rotation ticks, each row followed by its count of ticks:
The counts run from 0 to 140.
[ 2.21 -0.15 -0.17  2.44  0.58  0.67  0.25 -4.55  1.31  0.16  3.61  1.17
  1.72  1.08  1.25 -1.04 -0.85 -0.07 -0.97 -1.29 -1.26  0.77  0.61 -0.02
  0.58  1.41 -0.99 -1.10 -0.96  0.54  0.52 -0.28  2.01  1.15 -1.29 -0.19
  1.69 -0.14 -1.03  1.77 -2.52] => 3
[ 1.11  3.00 -1.23  0.69  0.13  1.72  1.85 -0.50  1.91  0.93 -0.50 -1.95
  0.45 -0.33  0.24 -1.51  0.53  1.36 -1.99 -1.14 -1.96  1.11  1.82 -0.64
  1.59  0.71  0.57 -0.67  0.42  1.44 -2.19  2.56  1.65  2.02 -0.17 -2.83
 -1.56 -0.57  0.87  1.58 -1.20] => 38
[ 0.73  1.84  0.01  3.02 -0.74 -1.77  0.57 -3.40  0.45 -1.66  1.32  0.93
 -2.17 -0.39  0.80  4.46 -2.08 -1.09  1.69 -0.89  1.25  1.04 -0.21  0.44
 -0.92 -0.78 -0.91 -1.48 -0.44  0.22 -0.08 -0.70  1.26 -0.09 -1.93 -0.85
 -0.26 -0.10 -0.23  0.42  1.83] => 18
[ 2.54  1.55  0.62  0.85  0.98 -0.64  1.68 -3.14  0.36  0.97 -1.80 -0.04
  0.83  0.35  0.33 -0.57 -0.21  1.25 -1.43  2.42 -0.14 -2.49  1.04 -1.85
  1.17 -0.51  0.63 -1.30 -2.31 -0.39  0.80 -1.78  0.85  0.99 -2.09 -0.58
  0.03 -3.38  0.62  0.77  0.21] => 8
[ 2.62  0.37 -2.33  3.48 -2.92  2.11  1.64 -0.39  3.12 -0.43  0.88  2.37
 -1.17 -0.59  0.94 -0.63  0.94 -0.68  1.09 -0.49 -0.40 -0.54  1.37 -0.41
  0.14  1.37  1.90 -0.94  0.44  1.86 -2.09  0.65  0.20 -0.04 -1.39 -0.21
 -2.08 -1.22 -0.08 -0.60  0.55] => 34
[ 1.64  1.57 -0.44  2.48 -2.71  1.13  1.03  0.42  2.89  0.81  1.94  2.32
 -2.55  0.61  0.90 -0.78  0.84 -0.06  1.03 -0.34  0.72  1.32  1.47 -0.71
  0.04  1.84  2.81 -0.65  0.20  0.75 -1.00  1.17 -1.45  1.39 -2.36  0.90
 -0.12 -1.11 -1.09 -1.10  0.89] => 32
[-0.91  1.44  0.06  1.69 -0.88  1.15 -0.85 -0.83  1.55  0.91 -0.08 -1.65
 -2.31 -0.65 -0.10 -1.80 -1.35  0.51 -0.75 -2.78 -0.22 -1.43 -0.32 -0.41
  0.21  2.83  2.05  0.80  0.35 -1.50 -2.69  1.00 -2.91 -0.50 -1.16 -2.30
  1.31 -2.21 -1.06  1.10 -1.38] => 132
[ 3.02  0.85 -0.03  3.02  0.18 -1.93 -0.45  0.31  0.51 -1.67  0.75  1.32
 -2.12 -0.53  1.90 -3.89  0.69  1.45 -2.86  1.13 -1.91 -1.04  0.47  1.14
 -0.59  0.05  0.51  0.44 -0.03 -0.41 -0.95 -1.52  0.76 -0.26 -1.60 -0.68
  1.02 -1.25 -0.11  2.32  0.95] => 102
[ 2.55  1.96  0.90  1.70  1.03 -0.88  1.71 -3.75  0.90  0.04 -1.80  0.41
  1.09 -0.73  0.18 -1.20 -0.12  1.47 -1.36  3.17 -0.32 -2.36  0.13 -1.19
  0.76 -1.11  0.90 -1.24 -1.93 -0.18  0.21 -2.49  0.49  0.52 -1.11 -0.29
 -0.22 -1.91  1.65  0.87  0.37] => 9
[-0.06  2.31  0.48  1.27 -0.45 -0.76  0.40 -1.65  1.45  0.99 -0.32 -0.35
 -0.11 -0.48 -0.10 -1.38 -1.21 -2.84 -0.15 -1.90 -0.58  0.22 -1.31 -0.77
  0.39 -0.14  3.15 -0.23  0.28 -0.61 -4.06  2.23  1.04 -0.57 -0.50 -3.22
  0.13 -0.51 -0.29  2.89 -0.78] => 129
[ 0.49  2.58  0.72  1.08 -0.11 -0.96 -1.49  0.35  2.40  1.07  0.92  0.92
 -2.50  0.94  1.63 -2.87 -0.70  0.97  0.81 -0.54  1.42  1.75  0.70  1.34
 -1.81  2.41  1.70  0.54 -0.10  0.11 -2.42  1.71 -0.15  1.20  0.13 -1.16
  3.19 -0.73 -0.94  0.58  1.34] => 29
[ 0.59  2.98  0.61  1.35  0.67 -0.09  0.87 -1.91  1.73  0.09  0.53 -3.30
  0.18 -1.30 -0.16 -1.20 -1.04  2.01  0.40  0.44  0.98  1.53  1.36  1.42
  1.19 -2.05 -1.63  0.08 -1.60 -1.06 -0.40  2.21  1.95  0.73 -0.35 -1.86
 -0.71 -0.71  1.93  2.84  1.12] => 114
[ 1.26  1.95 -0.53  1.52 -2.10  0.43  1.81 -0.58  0.24  2.19  0.06  0.11
 -1.63  0.26 -0.24 -0.65  0.50  1.27 -2.57  0.07 -0.56 -0.61 -1.02 -0.70
  0.32  4.04  2.62  1.28  0.05  0.65 -1.21 -0.49 -3.48 -1.14 -0.82 -0.51
 -1.28 -2.41 -1.62 -0.30  1.97] => 135
[ 2.35  1.84 -0.47  1.84  1.85 -1.94 -0.83 -0.44  0.95 -1.93  0.91  0.47
 -2.03  0.97  1.99 -1.66  0.77  1.39 -2.38  0.24 -1.34  1.04  0.68  0.31
 -1.66  2.91  0.11  0.21 -0.17  0.13 -0.97 -1.52  0.83  1.85 -1.72  0.12
  1.88 -0.29  0.42  2.04  1.47] => 104
[ 1.53  2.33 -1.10  2.64 -1.51  1.12  1.37 -0.47  1.55 -2.05  1.33  0.06
 -1.21  0.65  2.14  1.23 -0.29  1.71  0.50 -0.64  0.23  0.78  1.94 -1.56
  0.60  1.17 -0.41 -1.76 -2.60 -0.49  1.17 -1.09 -0.26  0.61 -4.25  1.22
 -1.22  0.19  0.99 -0.31  0.33] => 108
[ 0.62 -0.49  0.98  1.18  1.74  0.95  2.57 -1.86  0.36  0.03  0.09  0.24
  0.12  0.37 -0.21 -3.19 -0.56  0.41  2.30  1.00  0.20  0.33  1.22 -0.49
 -1.24  0.41  1.15 -3.77 -0.33 -0.10 -0.44  0.02 -1.23 -0.12 -1.22 -1.94
  1.96 -3.54 -1.22  2.53  0.00] => 97
[ 0.59 -1.28 -1.42  0.90  0.13  0.56  0.92  0.48  0.31  0.25  0.41  2.37
 -0.52  1.12  2.33 -2.30 -0.02  0.64 -1.04 -0.41 -0.64 -0.21 -0.07  0.62
  1.48  1.59  0.19 -1.16  0.51  0.19 -0.50  4.86 -0.90 -1.59  1.00  1.37
  1.13 -2.27 -3.63  0.75 -1.98] => 65
[ 2.82  1.18 -0.50  2.49  0.84 -2.36 -1.18 -0.38  0.51 -2.03  0.97  1.28
 -2.01  0.32  2.14 -2.87  0.82  1.38 -2.68  0.50 -1.61 -0.26  0.64  1.00
 -0.89  1.55  0.03  0.73  0.18 -0.03 -1.29 -1.45  0.94  0.66 -1.61 -0.37
  1.54 -0.98  0.32  2.44  1.51] => 103
[ 1.46  1.30 -0.65  0.06  0.20  1.90  2.11  0.04 -2.60  0.75  0.16 -0.89
  1.69 -0.54  4.17 -0.23  1.14  2.08 -3.52 -0.01 -0.24 -1.73  0.99  0.74
  1.09  3.36 -1.15 -0.26  0.83 -1.39  1.21 -1.08 -0.82  0.96 -0.47  0.68
 -0.97 -0.27  0.48  0.68 -1.06] => 74
[-0.77  2.03  1.78  0.27  1.48 -1.17  1.07  0.89 -1.78  1.23  2.53  2.14
  0.30 -0.49  4.22  0.84 -0.07 -1.25 -0.92  0.37  0.47  1.77  0.72  2.19
 -0.24  0.16 -1.82 -1.24  0.21 -1.67  0.58 -0.01 -0.38  1.44 -1.19 -1.90
  3.48 -0.27 -1.10  0.12 -0.63] => 90
[ 1.22  0.29  1.40  2.54  0.23 -0.73  1.62  0.59  0.71 -0.02  1.08  1.33
 -1.82 -1.35  0.76 -4.76  0.77  1.75 -1.77  1.45 -1.16 -0.69  0.93  0.56
  0.76 -1.74  1.22 -1.24 -0.02 -0.90  0.13 -0.22 -0.83 -0.87 -2.43 -0.72
  0.50 -2.40 -0.81  2.46 -0.42] => 100
[-0.17  2.77  0.90  1.54  0.17 -0.55 -0.41 -1.41  1.78  0.56  1.03 -2.31
 -0.58 -1.82 -0.11 -1.02 -0.80  2.58 -0.09 -0.09  1.50  0.81  1.43  2.14
  2.12 -2.62 -1.87  1.00 -1.81 -1.86 -0.32  2.57  1.29  0.83 -0.79 -1.63
 -0.02 -0.55  1.73  1.59  0.93] => 115
[ 0.55  3.33 -0.68  0.77 -0.81  1.20  1.66  0.45  1.32  0.83 -0.44 -2.20
 -0.11 -0.66  0.66 -1.73  0.10  1.88 -2.21 -1.26 -1.55  0.66  1.57 -1.14
  2.27 -0.04  0.41 -0.01 -0.23  0.15 -2.01  2.32  1.38  1.96 -0.96 -2.08
 -1.69 -0.58  1.06  1.50 -2.46] => 39
[-0.35  2.72  1.39  0.15  0.14 -0.29  3.60  0.75 -0.05  1.73 -0.07 -0.56
 -1.93 -1.41  0.78 -0.80 -0.39  1.20  1.63  0.05  1.51  0.28  1.02  0.16
 -0.15 -2.08 -0.55 -1.38 -1.09 -0.14 -0.06  0.44  0.13 -1.77 -2.15 -3.73
 -0.20 -2.91 -0.46  0.32  1.13] => 23
[-2.97  3.49 -0.69 -0.28  1.21  0.02  0.88 -0.86 -0.04 -0.80 -0.09 -1.84
 -1.06 -2.18  1.63  1.67 -0.70 -1.54 -0.41 -2.23  2.18 -0.34 -1.70  0.68
  0.66 -1.58 -0.31  0.47  1.80 -0.83 -2.33  3.11 -1.17  0.11 -0.35 -1.21
  1.11 -0.40 -1.65 -0.03 -1.94] => 55
[-0.57  1.54 -0.82  2.15 -1.70  1.43  1.57 -1.37  0.69 -0.60 -1.33  1.27
 -0.14 -1.73  0.85  3.20 -1.53  2.28 -0.56  1.53  0.62  1.08  0.36  1.89
  2.87  0.42 -0.19 -0.12 -0.65  0.38  0.40  2.79 -3.25 -0.08  0.99  0.22
 -1.86 -0.01 -0.26 -1.14  1.20] => 48
[ 0.55  1.13 -1.55  0.79  2.07  2.41  1.31 -2.43  0.55 -2.40  0.20 -1.35
 -0.20 -1.72  2.30 -1.54  1.73  0.95 -1.98 -0.51  0.43 -2.63 -0.26 -0.59
  0.30  1.79  0.55 -0.99  2.98  0.00 -1.10 -0.72 -0.85  0.71 -0.52  1.66
 -0.09 -0.06  0.60  0.64 -2.71] => 71
[ 0.72  1.23  0.59  0.94  2.16 -0.52  0.68 -2.66 -0.74 -1.44  0.42  1.80
  0.03 -3.89  2.29  0.47  0.73 -1.01 -0.48  2.71  1.91 -2.43 -0.40  3.12
  0.08 -3.09 -1.46 -0.13  1.05 -0.38  0.15 -1.11 -0.57 -0.30 -0.20 -0.61
  1.01 -0.80  0.87  0.06  0.81] => 86
[ 0.56  2.49  1.45  2.12 -1.42 -2.29 -0.08 -1.25 -0.80  0.17  0.83  1.78
 -2.29  0.49  2.02  3.86 -2.07  0.29 -1.24  0.94 -0.09  1.92  0.33  1.32
  0.04 -0.29 -0.64 -0.75 -0.22 -1.07  0.68 -0.22  0.98  1.69 -3.10 -0.18
  0.00 -0.34 -0.24  1.04  2.50] => 16
[-0.25  2.47 -2.71  0.67  0.68  0.88  0.37  0.67  1.23 -1.59 -0.78  0.02
 -0.99  1.38  2.46  0.29 -1.56  2.55 -1.99 -0.27 -2.00  0.31  0.08  0.82
  1.37  2.53 -1.00 -1.00 -1.13  2.66 -1.60  3.31  0.10 -1.62  0.44  1.12
 -1.00 -0.49 -1.01  0.30 -0.03] => 140
[-1.74  2.37 -1.13  0.37 -1.20  0.75  1.10  0.63 -1.09  0.79 -0.25 -0.95
 -0.47 -2.22  2.37  0.55  0.26 -1.34  0.14 -2.53  3.16 -1.67 -1.48  0.32
  0.00  0.74 -0.20  1.11  1.16 -2.61 -1.33  1.29 -3.06 -0.48 -0.91 -0.87
  1.22 -1.07 -1.71 -1.63 -1.20] => 57
[-2.64  3.12 -0.69 -0.13 -0.11  0.26  0.98 -0.19 -0.48  0.04 -0.18 -1.67
 -0.82 -2.38  2.01  1.41 -0.34 -1.42  0.04 -2.66  2.79 -1.12 -1.38  0.30
  0.66 -0.60 -0.27  0.76  1.44 -1.96 -1.61  2.02 -2.61 -0.42 -0.52 -1.21
  1.46 -0.69 -1.57 -1.05 -2.01] => 56
[ 2.53  0.18 -0.96  1.00  0.82  0.57  0.75 -2.51  1.10  0.28 -0.07  0.30
  0.56  1.44  0.69 -0.19 -0.72  1.97 -0.51  0.12 -0.45 -1.96  2.09 -2.06
  1.27  0.63 -0.76 -1.81 -2.68 -1.15  1.49 -0.51  0.39  1.48 -2.46 -1.01
  1.28 -4.09 -0.49  0.39 -1.83] => 6
[ 1.12 -0.51 -1.35  0.52  2.05  0.15 -0.34 -4.21 -1.10 -1.70 -0.30 -0.13
  1.34  0.61  1.96  1.52 -2.31  1.73  0.83  0.07  2.13 -0.08  0.54  0.43
  1.59  0.20 -2.63 -0.80 -0.95 -0.70  1.50  2.58  0.20  0.75  1.04  1.35
  1.63 -0.94 -0.21  1.48 -0.86] => 80
[ 0.23  1.41 -0.59  2.66 -0.04 -1.10  0.96 -3.34  0.55 -1.99  0.81  0.31
 -2.22 -0.59  0.74  3.48 -2.35 -0.46  2.56 -1.23  1.35  0.98  0.36 -0.02
 -1.56 -0.01 -1.84 -1.49 -0.35  0.61 -0.62 -0.63  0.78 -0.90 -1.90 -1.89
  0.24 -0.50 -0.21  0.46  1.11] => 19
[ 2.18  1.06 -2.65  1.69 -0.53  2.13  2.32 -0.79  2.52 -0.62 -0.23  0.17
 -0.03 -0.15  0.23 -1.07  1.15 -0.13  0.31 -0.54 -2.01  0.07  1.87 -0.09
 -0.36  2.09  0.78 -1.27  0.55  2.71 -2.95  1.38  1.69  0.27  0.02 -2.62
 -2.12 -1.62  1.06  0.94  0.38] => 36
[ 1.61  2.47 -0.02  0.96 -0.26 -2.22 -1.21 -1.43  2.01  0.45 -0.03  0.62
 -2.19 -0.70  0.51  2.05  0.71 -0.34  0.13  0.67  2.74 -0.49 -0.01  1.35
 -0.56  0.07  0.64  2.81 -1.31 -1.51 -0.93  0.51  0.04  1.75 -0.86 -2.09
  1.73 -1.90  0.48 -1.38  3.55] => 119
[-0.71  1.62  1.04  0.15  2.64 -0.57  0.09 -1.38 -1.15 -0.62  1.27  1.61
  0.62 -2.66  3.70  0.63  0.55 -0.46 -0.76  0.91  0.75 -0.49  0.42  3.91
 -1.26 -0.22 -2.46 -0.12  1.25 -0.29 -0.35 -0.87  0.08  0.55  0.23 -2.58
  2.90 -0.37  0.14  0.23  0.38] => 88
[ 2.28  2.20 -0.80  1.18  0.48  0.53  1.96 -2.34  0.67 -1.02 -0.59 -2.09
  1.28 -0.25  0.25 -0.07 -0.65  0.30  1.13  0.99  0.64  0.71  1.70  0.77
  0.42 -0.35 -1.49 -0.98 -2.27  0.17 -0.45  0.64  2.37 -0.30 -0.86 -1.75
 -2.57 -1.14  2.36  2.75  3.05] => 112
[ 1.03  2.26  0.07  1.73 -1.08 -1.64 -1.97 -0.28  1.39  0.56  0.44 -0.55
 -1.98 -1.26  0.98  0.51 -0.32  1.40 -0.37 -0.47  2.50 -0.42  1.00  1.79
  1.33 -1.44 -1.16  3.03 -1.95 -2.86 -0.18  2.14  0.61  1.11 -1.49 -1.79
  1.29 -1.55  0.46 -0.32  1.58] => 117
[ 2.88  1.13 -0.39  1.02  1.10 -0.01  1.73 -2.58  0.25  0.89 -1.62 -0.08
  0.57  0.90  0.65 -0.54 -0.69  1.49 -1.15  1.17 -0.33 -2.65  1.30 -2.48
  1.33 -0.14  0.31 -1.54 -2.78 -0.91  1.15 -0.96  0.47  1.24 -2.60 -0.69
  0.63 -4.38 -0.08  0.37 -0.77] => 7
[-0.90  3.25 -1.48 -0.70  1.96 -0.87  0.94 -1.11 -0.58 -0.51 -1.23 -0.95
 -0.45 -1.36  1.12  3.04 -0.52 -2.58 -1.06 -0.52  1.13  0.66 -1.61  1.36
  0.45 -1.61 -0.14 -0.17  1.79  1.19 -2.84  4.15  0.77  0.21  0.66 -1.40
 -0.48 -0.78 -0.73  1.28  0.57] => 53
[-0.62  1.87 -1.28  0.19 -1.54  0.31  1.99  0.79 -1.80  1.33 -0.38 -0.25
  0.23 -1.71  2.31  0.48  0.66 -1.95  0.23 -1.69  3.05 -1.98 -1.42  0.49
 -0.57  1.60  0.64  1.04  1.06 -2.56 -1.11  0.50 -3.15 -1.10 -0.29 -1.05
  0.68 -1.69 -2.04 -1.73  0.02] => 58
[-0.28  1.70  1.41  0.69  0.13 -1.32  1.29  0.05 -1.90  1.70  3.15  2.50
  0.22  0.06  3.79  0.91 -0.20 -2.05 -0.40 -0.10  0.96  1.84  0.37  0.84
  0.10 -0.41 -0.77 -1.46 -0.47 -1.92  0.95 -0.22  0.20  1.23 -2.21 -1.06
  3.11  0.04 -1.89  0.37 -0.75] => 91
[ 2.51  1.25 -1.84  2.39 -1.68  1.02  1.65 -0.61  0.64 -2.04  0.21 -0.59
  0.45  0.31  1.50  1.22 -0.50  0.61  1.32  0.43  0.20 -0.51  2.24 -0.39
  0.42  0.79 -1.25 -1.36 -2.88 -0.65  0.73 -0.80  1.48 -0.74 -2.46 -0.55
 -2.81 -1.11  2.06  0.61  1.94] => 110
[ 0.82  2.44  0.54  1.26 -0.83 -0.18 -0.85  0.80  2.63  1.84  1.53  1.19
 -2.79  1.34  1.27 -1.52 -0.16  1.20  1.40 -0.52  1.28  2.20  1.03  0.18
 -0.97  2.66  2.22  0.10  0.20  0.34 -2.04  1.67 -0.74  1.97 -1.23 -0.09
  3.01 -0.80 -1.02 -0.05  1.13] => 30
[ 1.85  2.90 -1.47  1.60 -1.26 -0.70 -0.97 -3.08  0.32 -0.34 -2.82 -1.36
  0.86 -0.06  0.52  1.04 -1.16  1.59 -0.40 -0.43  1.78 -0.30 -0.65 -0.40
  0.52  3.32  1.48  2.13 -0.90 -0.67 -1.70  0.12 -1.60  2.48  1.19 -0.15
 -0.11 -0.21  1.49  0.10  2.17] => 44
[ 2.18  1.75 -0.46  0.31 -0.82  0.81  2.54 -0.60 -3.14  1.57  0.53 -0.46
  2.15 -0.21  3.98  0.16  0.58  1.18 -3.36  0.22 -0.27 -0.14  0.52  0.40
  1.48  2.61 -1.57  0.43  0.47 -1.34  1.94 -1.08 -0.12  0.91 -0.32  1.39
 -1.43  0.44  0.11  0.97 -0.04] => 75
[ 2.58  2.88 -1.98  2.41 -2.42 -0.94 -1.10 -1.08 -0.04  0.23 -2.37 -1.36
 -0.04 -0.27  1.29 -0.46 -1.13  1.59 -1.76 -2.03  0.39 -1.61  0.04 -1.19
  1.46  1.02  1.20  2.96 -1.06 -1.79 -1.94  0.61  0.14  1.79 -0.35 -0.89
 -0.72 -0.20  1.11  0.15 -0.09] => 42
[-1.26  2.59  0.46  1.58  0.28  0.72  1.40 -2.14  3.96 -0.38  1.51  2.06
 -0.96 -1.29  0.72  2.44  0.57 -0.67  1.48  1.00  2.04  1.88  0.06  1.08
  0.35  0.77  1.30 -0.40 -1.05  0.88 -1.22  0.72 -1.60  0.34 -0.28 -2.30
  1.13  0.49  0.07 -1.94  1.82] => 122
[-0.89  1.82  1.40 -0.43  2.34 -0.54  0.43 -0.34 -1.21  0.52  1.91  1.67
  0.29 -1.50  3.42  0.47  0.48 -0.72 -1.23  0.77  0.67  0.83  0.93  3.57
 -1.08  0.26 -2.09 -0.51  1.11 -0.80  0.11 -0.47 -0.14  1.11 -0.51 -2.21
  3.50 -0.22 -0.84  0.32 -0.13] => 89
[ 0.56  0.05  1.74  1.03  1.59  0.69  2.67 -0.95  0.63  0.38  0.68  0.24
 -0.40 -0.23  0.08 -4.06  0.12  1.22  0.91  1.69 -0.65  0.16  1.27 -0.46
 -0.23 -0.66  1.18 -3.11 -0.27 -0.59 -0.27 -0.04 -1.56 -0.48 -1.41 -1.70
  1.30 -3.62 -1.18  2.57 -0.20] => 98
[ 1.12  0.06  0.26 -0.93  2.32  0.68  0.78 -2.49 -1.04  0.07 -0.92 -0.22
 -0.17  0.21  1.29  2.17 -1.34  1.46  0.42  1.77  2.59 -1.79  1.25 -0.03
  1.58 -1.57 -1.49 -1.17 -1.04 -0.92  2.42  2.66 -1.03  1.39 -0.43  1.35
  1.35 -2.99 -0.33  0.89  0.11] => 82
[ 0.83  2.61  0.37  1.35 -0.04 -1.91 -1.46  0.48  1.70  0.59  0.49  0.73
 -2.14  0.18  1.88 -3.79 -0.71  0.59  1.30 -0.98  1.55  1.31 -0.08  1.57
 -2.10  1.38  0.85  1.26 -0.40  0.07 -2.89  0.76  0.68 -0.10  0.46 -1.84
  2.91 -0.24 -0.52  0.73  1.66] => 28
